Some points, one per row:
tensor([82., 0., 18., 1., 0., 16., 89., 5., 0., 79., 31., 5.])
tensor([28., 15., 1., 4., 3., 46., 11., 28., 32., 27., 42., 4.])
tensor([31., 0., 0., 4., 42., 26., 6., 13., 36., 0., 34., 0.])
tensor([5., 0., 16., 46., 0., 0., 7., 0., 57., 0., 12., 82.])
tensor([10., 16., 44., 48., 31., 6., 36., 19., 56., 0., 35., 72.])
tensor([32., 11., 0., 69., 22., 27., 12., 55., 4., 0., 2., 8.])
tensor([0., 49., 84., 0., 0., 0., 0., 12., 42., 66., 34., 0.])
tensor([1., 10., 14., 0., 0., 0., 42., 14., 10., 44., 4., 0.])
tensor([0., 99., 22., 26., 14., 66., 52., 36., 5., 4., 5., 0.])
tensor([23., 37., 6., 47., 0., 49., 51., 0., 0., 0., 0., 0.])
tensor([61., 4., 0., 7., 63., 27., 6., 37., 10., 29., 1., 40.])
tensor([28., 3., 20., 6., 50., 14., 16., 3., 35., 8., 49., 7.])
tensor([70., 0., 0., 2., 72., 27., 6., 36., 11., 33., 2., 43.])
tensor([44., 42., 0., 0., 27., 52., 0., 0., 43., 8., 29., 0.])
tensor([19., 5., 9., 0., 20., 31., 11., 39., 9., 28., 20., 3.])
22 more points follow, each with its number after it:
tensor([69., 17., 0., 40., 31., 20., 31., 51., 0., 23., 12., 42.]) 0
tensor([0., 47., 48., 62., 65., 15., 66., 33., 0., 3., 52., 85.]) 1
tensor([68., 2., 17., 1., 71., 20., 1., 51., 20., 35., 0., 31.]) 2
tensor([31., 15., 2., 0., 9., 45., 10., 32., 34., 30., 42., 5.]) 3
tensor([0., 88., 41., 1., 44., 12., 39., 5., 0., 27., 0., 16.]) 4
tensor([25., 18., 0., 0., 0., 49., 12., 29., 37., 28., 48., 0.]) 5
tensor([0., 1., 0., 30., 23., 0., 15., 35., 0., 0., 39., 85.]) 6
tensor([0., 3., 27., 4., 0., 7., 15., 0., 66., 45., 7., 3.]) 7
tensor([15., 5., 46., 28., 0., 19., 2., 35., 20., 2., 27., 46.]) 8
tensor([25., 0., 0., 85., 0., 21., 40., 0., 77., 55., 0., 0.]) 9
tensor([25., 41., 21., 9., 46., 29., 13., 5., 21., 11., 24., 20.]) 10
tensor([31., 0., 0., 0., 49., 30., 4., 16., 37., 0., 39., 0.]) 11
tensor([0., 84., 25., 3., 60., 2., 5., 6., 1., 33., 12., 30.]) 12
tensor([35., 0., 4., 0., 10., 48., 0., 30., 17., 24., 42., 16.]) 13
tensor([0., 1., 0., 40., 56., 0., 1., 57., 0., 17., 69., 50.]) 14
tensor([0., 79., 0., 0., 56., 12., 37., 0., 0., 0., 0., 0.]) 15
tensor([0., 5., 0., 69., 41., 3., 51., 0., 28., 0., 12., 50.]) 16
tensor([0., 28., 6., 26., 19., 0., 0., 52., 0., 13., 3., 9.]) 17
tensor([17., 9., 18., 12., 0., 7., 15., 8., 30., 20., 4., 7.]) 18
tensor([11., 0., 0., 0., 30., 0., 0., 96., 0., 60., 0., 66.]) 19
tensor([0., 22., 70., 5., 8., 7., 22., 9., 59., 57., 57., 7.]) 20
tensor([9., 0., 7., 47., 9., 0., 30., 25., 41., 1., 7., 75.]) 21
Which of these numbered points is nearest to each point below by angle, seen from the average point of the first points? Its number follows each.
tensor([0., 67., 60., 0., 30., 0., 0., 49., 0., 18., 24., 6.]) > 12
tensor([32., 15., 20., 10., 41., 0., 0., 63., 0., 14., 0., 27.]) > 19
tensor([10., 22., 70., 0., 3., 10., 22., 7., 59., 55., 47., 5.]) > 20
tensor([28., 0., 17., 27., 38., 53., 36., 65., 0., 28., 0., 26.]) > 19
tensor([21., 5., 80., 0., 4., 0., 60., 0., 78., 72., 95., 8.]) > 20
tensor([1., 0., 7., 42., 9., 0., 30., 21., 44., 5., 4., 66.]) > 21
tensor([17., 11., 14., 10., 0., 5., 17., 4., 31., 23., 0., 0.]) > 18
tensor([28., 22., 8., 16., 39., 29., 34., 2., 31., 0., 15., 0.]) > 15
tensor([65., 17., 10., 35., 27., 19., 35., 44., 2., 29., 17., 37.]) > 0
tensor([26., 1., 12., 16., 50., 9., 8., 1., 39., 0., 46., 6.]) > 11
tensor([0., 0., 0., 43., 34., 0., 0., 30., 37., 0., 9., 71.]) > 21
